One vector is turned by the same rotation once a step. Each row is the vector after some number of steps, and that number follows the row.
The counts run from 0 to 532.
[113 144 121 101 118 108 115  81 108 168 152 209 127  94 134 166 152 128
 122 160 129 108 123 130  88 136 130  86 178 112 133 149 109 109 108 138
 121  81 106  97 135 108 132 104 157 126 115 152 152 113 114 106 143  63
 134 149 129 130 162 173 126 102  86 136 170 110 160 121 128]
506
[116 138 153 105 115 130 128  97  94 161 147 194 107 111 120 179 164 131
 126 147 144 123 116 113 101 129 120 118 196 120 164 159 114 108 119 128
 133 105  98 109 127 108 138 114 144 132 148 130 164 104  99 125 136  70
 141 137 132 135 170 194 117 114  91 156 182  99 150  92 122]
274
[101 161 113 116 114 116 133  97 107 156 148 163 146 109 102 161 152 111
 112 151 132 123 124 111  86 139  94 129 196 112 141 159 100 112 110 138
 145  96  87  78 126 117 113  90 168 103 138 139 148 123 101 152 158  79
 162 135 123 130 162 179 124 105  84 144 158 124 165 125 112]
528
[116 155 143 106 126 124 117 101 101 169 140 189 135  94 123 187 165 105
 123 150 122 127 124 115  89 142 102 123 174 138 165 137  92 106 119 128
 142 102 101 101 132  92 132 111 165 134 151 148 135  88 102 143 146 102
 155 156 127 137 157 201 112 121  92 128 167 136 172 101 134]
201
[103 158 133 111 131 102 136  93 109 149 151 202 129  89 134 159 139 128
 115 154 114 110 124 113  89 146 106 113 179 118 161 162  80  86 115 122
 146  83  99 108 126 119 110  98 152 119 122 136 136 122 127 127 150  79
 155 138 134 115 162 181 125  99  88 136 172 130 167 117 125]
74
[123 138 133  98 108 131 147 103  93 164 155 193 128  88 104 158 151 115
 126 140 154 109 134 114  88 135 105 109 182 101 148 174 132 123 114 126
 149  90 107  84 147 110 123  96 151 120 115 138 172 122 105 119 150  83
 147 128 126 146 183 159 111  99  99 150 156  79 151 107 114]
64
[126 160 115  94 143 117 130  94 107 155 156 158 161  81 114 155 152  99
 117 156 142 108 148 104  80 147 104 116 167 116 138 155 107 113 118 150
 164  86  93  75 154 102 128 101 176 123 138 141 155 120 100 128 162  99
 152 127 112 141 154 179 116  94  80 130 137 130 163 132 121]
413
[108 149 152 104 144 115 135  88 105 167 157 184 123  95 143 135 158 135
 137 172 128 110 142 108  92 130 116  95 172 111 154 160 110  98 113 152
 143  86 106 105 146 107 127 113 162 152 165 124 137 118 110 100 156  85
 135 112 124 129 154 201 132  97  99 141 154 109 162 109 128]
108
[101 164 149 115 126 122 140  88 109 144 127 182 121 113 120 156 143 127
 119 158 144 111 131 118  98 146 119  99 200 104 154 169 106 101 122 132
 142  98  99  90 128 122 136  93 150 110 129 122 154 127 101 142 152  67
 164 131 129 128 155 194 126 114  78 158 173 114 150 122 124]
172
[110 129 139 107 127 121 140  95 104 169 165 165 119 105 121 148 151 119
 138 167 133 119 136 105 102 127 114 101 179 101 139 171 114 116 103 151
 155  92 106  76 147 111 119 107 169 137 170 117 150 115 100 117 157  85
 144 112 109 143 171 187 138  79  89 138 152 101 156 120 117]
291
[114 169 140  99 123 123 133  99  96 156 131 201 139  80 114 180 147 110
 109 137 131 110 124 117  84 151  96 120 185 125 166 157  93  98 125 114
 147  97  97 101 134 104 129  97 148 113 110 152 144 113 114 145 147  93
 164 157 135 130 163 178 105 126  93 143 168 127 169 107 130]
251
[115 172 127  95 157 105 125  82 110 152 156 172 160  85 129 139 165 127
 105 159 143 103 151 110  78 139 121 109 170 115 142 153 118 106 116 151
 144  83  89 102 147 107 138 102 169 135 137 135 141 119 101 116 159  73
 139 119 117 129 152 182 114  99  82 137 143 121 179 125 119]
54
[119 126 129  99 105 121 142  93  98 168 163 199 124  83 113 163 151 125
 128 140 143 111 128 109  80 131  98 107 173  99 144 165 128 117  95 132
 135  88  99  94 142 115 113  99 159 134 129 137 161 115 120 110 153  78
 134 118 129 132 184 162 126  90 100 140 154  90 162 113 108]
63
[130 135 138 100 126 119 137  79 115 159 149 204 126  67 128 160 143 111
 139 142 135 107 147 107  82 147 107  88 162  91 150 157 121  97 101 143
 143  95  87  96 146 122 129 110 160 152 119 130 148 111 129 106 156  89
 140 113 134 123 163 185 127  96  92 137 151 113 156 121 122]
59
[127 125 144 107 128 118 128  89 107 152 143 197 122  79 119 192 148 109
 105 140 134 125 131 117 101 142 138 101 167 116 149 162 106 106 118 120
 151 108 108  95 137 108 137 110 157 139 126 129 157  87 104 134 146  74
 154 138 121 141 167 189 115  95  79 125 178 119 151 114 125]
404
[109 155 146 109 143 109 119  92 103 164 149 192 139  93 144 161 167 133
 115 168 109 119 128 108  96 135 115 122 174 134 160 145  91  93 117 137
 144  90 103 116 143  95 115 120 160 142 161 143 119 102 112 118 143  88
 140 140 124 133 157 203 124 104  95 129 160 135 175 102 130]
204
[123 167 127  93 133 129 133 102 101 164 165 175 118  86 124 141 143 115
 146 165 141 105 131 109  97 145 104 110 181 116 154 159  92 104 131 162
 151  73  86  89 136 112 124 112 163 112 134 144 164 138  98  98 137 110
 141 138 123 137 158 183 124 115  81 161 153 123 138  99 126]
260
[103 144 128 118 111 126 134 104 105 185 146 175 126 111 120 152 151 115
 142 176 128 114 120 126  95 131 105  86 181 109 131 159 104 120 101 137
 148  85 126  62 153 105 115  91 167 116 149 144 151 121 101 125 159  90
 156 144 116 145 164 181 137 100  98 135 149 105 162 129 124]
295
[115 165 107 104 130 102 107  89 110 164 149 180 158 101 120 158 166 124
 103 154 130 116 121 112  80 138 109 132 189 127 134 139 101 113 110 148
 128  84  80  99 134 105 124 113 173 113 128 156 141 112 106 123 145  76
 136 151 124 130 159 180 118 112  83 136 159 139 171 119 119]
150
[121 174 143  88 142 119 128  94  92 149 138 191 149  80 119 159 167 126
  97 146 145 108 135 115  86 145 112 127 183 132 161 151 110 106 132 129
 145  94  91 116 139  96 142 110 156 119 120 154 147 115  98 131 142  82
 150 149 129 138 159 177  99 127  89 143 157 118 163  97 124]
152
[104 156 152 113 131 121 149 102 105 166 151 169 127  97 126 133 144 125
 138 171 122 113 140 104  93 137  90 104 187 107 159 170  94  96 109 144
 164  87 106  85 152 114 104 104 162 129 161 125 132 129 114 123 161  99
 159 116 124 130 164 195 132 102  98 149 144 115 168 112 123]
188
[124 142 121  95 116 114 113  88  97 173 148 210 135  90 122 176 168 128
 109 143 137 114 118 119  85 128 120 120 180 124 142 145 117 118 111 132
 126  90  92 106 134 102 132 115 160 129 120 155 160 100 105 111 136  71
 127 151 131 140 174 171 113 111  93 138 171 109 165 100 118]
327
[111 126 151 103 113 135 144 112  90 180 158 194 117  94 119 169 155 120
 140 153 139 117 129 116  96 124 107 102 170 113 154 166 122 123 107 122
 155  97 127  88 147  99 120  97 154 137 153 140 163 104 106 118 156  96
 154 132 123 152 175 178 124  94 111 137 154  80 159 105 122]
293
[120 153 138 103 152 102 119  92 101 165 158 176 138  90 140 152 153 133
 110 171 118 112 130 106 105 137 131 114 179 127 145 160  87 102 124 155
 159  83  99  99 150  99 117 128 165 134 148 132 136 117 101 104 139  85
 143 141 110 144 161 194 125  93  82 134 153 130 153 101 123]
486
[133 147 136  90 127 129 128 105  88 180 158 194 139  61 123 164 160 108
 135 156 134 104 135 119  83 141  95 105 157 126 152 147 110 114 117 137
 152  83 108  95 158  89 122 114 163 136 126 160 152 108 106 105 146 118
 145 150 125 151 168 173 112 110 104 128 136 114 159  98 129]
312
[111 155 153  97 130 137 143  99 100 156 149 185 122  75 128 165 152 105
 150 149 135 112 146 108  80 144  93 100 155 108 173 149 109  90 115 130
 155 100 104 103 135 106 141  94 158 146 156 131 147 102 112 133 163 109
 157 114 136 122 154 199 119 113  95 136 158 110 172 118 135]
6
[125 141 151 114 118 112 128  82 105 180 132 197 145  77 118 156 163 128
 111 152 126 113 136 107  94 137  99 115 192 114 156 157 118 111 100 132
 140 103  93 101 167 106 108 126 160 142 126 138 120 114 121 119 151  85
 141 137 140 131 175 186 123 103 111 133 142 116 171  96 120]
319
[120 159 134  83 144 124 136  99  92 155 156 194 145  64 122 163 162 113
 114 144 147 103 143 122  72 141 113 103 151 120 151 152 121 105 126 124
 149  82 109 106 143  90 148  87 156 131 119 159 156 105 103 125 155  91
 152 138 118 141 158 170 102 111  93 131 151 108 171 119 127]
232
[109 135 122 113 100 128 126 108 100 180 155 187 129 109 114 187 161 109
 137 150 121 131 112 115  89 128  95 118 174 123 148 146 100 117  97 126
 145  99 113  79 132 103 115  95 169 128 156 144 148  96 104 141 156  95
 152 144 123 141 170 186 125  99 102 126 167 111 174 120 117]
17
[115 161 135  94 146 107 132  80 106 155 150 195 149  71 137 146 166 131
 115 152 134 101 150 111  71 142 113 103 162 114 150 150 117  97 106 137
 139  84  95 112 146 103 131 104 161 143 133 139 135 115 118 113 161  79
 137 121 127 121 154 184 120 103  97 129 149 113 180 121 126]
55
[117 154 127  98 129 114 131  92 104 166 164 182 126  92 124 125 154 134
 135 165 152  99 141 104  89 137 108 102 187 102 143 162 119 113 115 161
 137  78  85  92 145 119 126 114 165 124 138 135 162 138 104  90 144  84
 128 124 122 131 164 177 128 105  85 156 148 100 148 109 112]
161
[123 141 155 118 115 120 125  76 109 183 118 201 136  81 123 164 159 122
 125 157 125 111 138 122  96 143 104  94 193 112 154 141 112 110 102 134
 135 107 101  92 164 105 124 116 156 147 129 139 127 108 119 126 146  86
 144 148 144 130 165 199 128 113 112 133 151 118 167  99 127]
40
[115 150 121  99 100 127 129  89 111 170 146 186 132  94 112 163 163 109
 145 142 150 112 134 111  70 135  81 110 182 105 149 136 130 113  91 141
 122  99  87  91 132 119 134  92 168 132 138 142 156 112 115 128 156  86
 132 128 139 119 164 183 126 117 101 143 154 102 173 119 116]
166
